pugi: [160 156 158  99 152 163 103 152  99 145 162 123 140  91 157 128 124  83
 127 150 167 172  97]
Mokur: [106  99 108 155 104  98 153 159  97 109  93 101  87 162 159 164 172 159
 167 127  97 172 150]
vipe: [141  93  85  91  96  98 101 156 102  90  97  92 157 146 112  82 167 130
 103 153 158 158  86]
dolus: [163 145 159  89 147 165  86  93  92 152 146 153 135  78 101 104  85  97
 101  79 148 103  85]
sek: [167  86 107  91 100 108  99 162 100 100 107  92  82 112 157 146 158 130
 153 103  86 167 158]
at: [167 127  97 172 150] -> Mokur, 19
at: [ 92  82 112 157 146 158 130 153 103  86 167 158] -> sek, 12
present: [109  97 159] -> no

dolus: [141 100 106 155]
Mokur: [141 100  96 159]
sek: [100 134 112  86]
kupa: [141 114 119 159]
kezun: [170 107  99 168]
nelo: [100 143 111  81]
dov: [146 155 147 106]
Kib: [ 91 103  87 113]
pugi: [134 113  92 157]
zuvu: [143 105  99 179]
foz: [129  99 112 149]
at: [170 107] -> kezun, 1
at: [143 105] -> zuvu, 1
[141 100 106 155] -> dolus

dolus: [108 160 113 117 136 135 148 140 136]
kezun: [149 131 120 142 146 103 120 163 175]
zuvu: [149 126 117 142 147  98 125 163 181]
dov: [149 131 120 142 146 103 114 163 175]
nelo: [148 134 120 145 142 107 114 163 167]
foz: [138 135 116 147 135 113 108 160 150]
vipe: [127 114 118 143 147  85 125 154 187]
sek: [128 114 117 144 147  85 125 155 187]
pugi: [140 135 117 148 136 113 108 160 151]
Mokur: [149 128 118 143 146 101 122 163 177]
kupa: [139 134 118 148 136 113 108 160 152]
Kib: [144 134 120 148 141 110 111 163 160]
at: [110 111] -> Kib, 6
at: [140 135 117 148 136 113 108 160] -> pugi, 1

kezun: [105 154 131 102]
sek: [163  84 122 171]
nelo: [111  83 104  87]
kupa: [113 138 154 112]
zuvu: [114 122  84 127]
Kib: [155 165 117 183]
foz: [108 112 156  89]
Mokur: [150 172 140 179]
vipe: [136 177 145 157]
present: [ 83 105] -> no
present: [154 165 117] -> no
present: [105 154 131 102] -> yes
at: [ 84 122] -> sek, 2
present: [155 165 117 183] -> yes

kupa: [103 126 100 109 128]
kezun: [ 81 149  99 125  98]
Mokur: [110 150 116 116 143]
sek: [ 70 145 121 125 122]
dov: [108 122  99 104 125]
zuvu: [ 74 148 114 130 156]
dolus: [117 139 113 121 128]
Kib: [110 149 113  90 158]
pugi: [ 79 137 100 130 156]
vipe: [104 115  92 113 105]
nelo: [ 99 120  99  97 117]
[ 74 148 114 130 156] -> zuvu
present: [113 139 117] -> no
present: [110 149 113  90 158] -> yes

zuvu: [165  88  99 171]
kezun: [128 135 135 113]
Mokur: [175 104 109 158]
vipe: [114 143 147 112]
foz: [165  99  88 158]
sek: [140 157 135 100]
present: [175 104 109 158] -> yes
at: [165  88  99] -> zuvu, 1

dolus: [131 131 121 111 149 139  96 128 168 139 118 128 131 164 148 135  69 107
 130 158]
nelo: [120 115 119 122 139 134  89 120 129 161 123 102 135 162 143 107 112 121
 134 141]
dov: [138 122 144 124 107 132 138 123 144 122 141 137 125 137 123 118 152 143
 131 128]
pugi: [130 132 128 132 142 132 138 122 144 122 107 148 130 128 135 131  69 164
 118 158]
at: [118 128 131 164 148 135  69 107 130 158] -> dolus, 11
at: [138 122 144 122 107] -> pugi, 7
present: [168 138 118] -> no

Mokur: [157  97 108  93  95  94  85 126 167]
Kib: [121 144 123 125 131 142 140 142 120]
dov: [130 109 109 108 114 108 127 115 135]
kupa: [ 99 159 146 156 165 165 170 134  90]
present: [159 146 156 165] -> yes
present: [ 95  93 108] -> no

foz: [129 116 147 106  91 138 141 148 104 124 108 121 116 147 168 164 130 140
 136 134  75 149 131 106 123 175 102]
kupa: [113  71 129  85 105  99 148 129 165  91 122 137 141 107 151 124 102 109
 110 163  87 113 132 150 144 100 129]
kezun: [137 141 104  87  97 103 151 129 158  95 113 130 133 113 161 126 103 113
 110 163  87 124 135 147 146 106 125]
Mokur: [148 185 120 175 136 159 114 121  85 172 113 102 100 157 124 125 152 154
 148  92 157 166 132 109 126 156 123]
present: [131 106 123 175] -> yes
[113  71 129  85 105  99 148 129 165  91 122 137 141 107 151 124 102 109
 110 163  87 113 132 150 144 100 129] -> kupa
at: [137 141 107] -> kupa, 12
present: [109 110 163] -> yes

kupa: [104 131 133 132 108 129 141]
nelo: [130 128 114 136 155 131 121]
kezun: [104 131 133 132 108 103 167]
dov: [140 123 106 151 166 135 110]
present: [135 166 151 106] -> no
at: [155 131 121] -> nelo, 5

dov: [110  98 105 138  98 113 136 126 124]
foz: [ 98 105 110 178  76  72  92  88  98]
kupa: [133 129 123  94 172  92  72 148 138]
present: [133 129 123  94 171] -> no
at: [72 92] -> foz, 6
present: [ 98 105] -> yes
present: [133 129 123  94] -> yes
at: [ 98 105 110] -> foz, 1
present: [138 148  72  92] -> no
present: [88 92] -> no

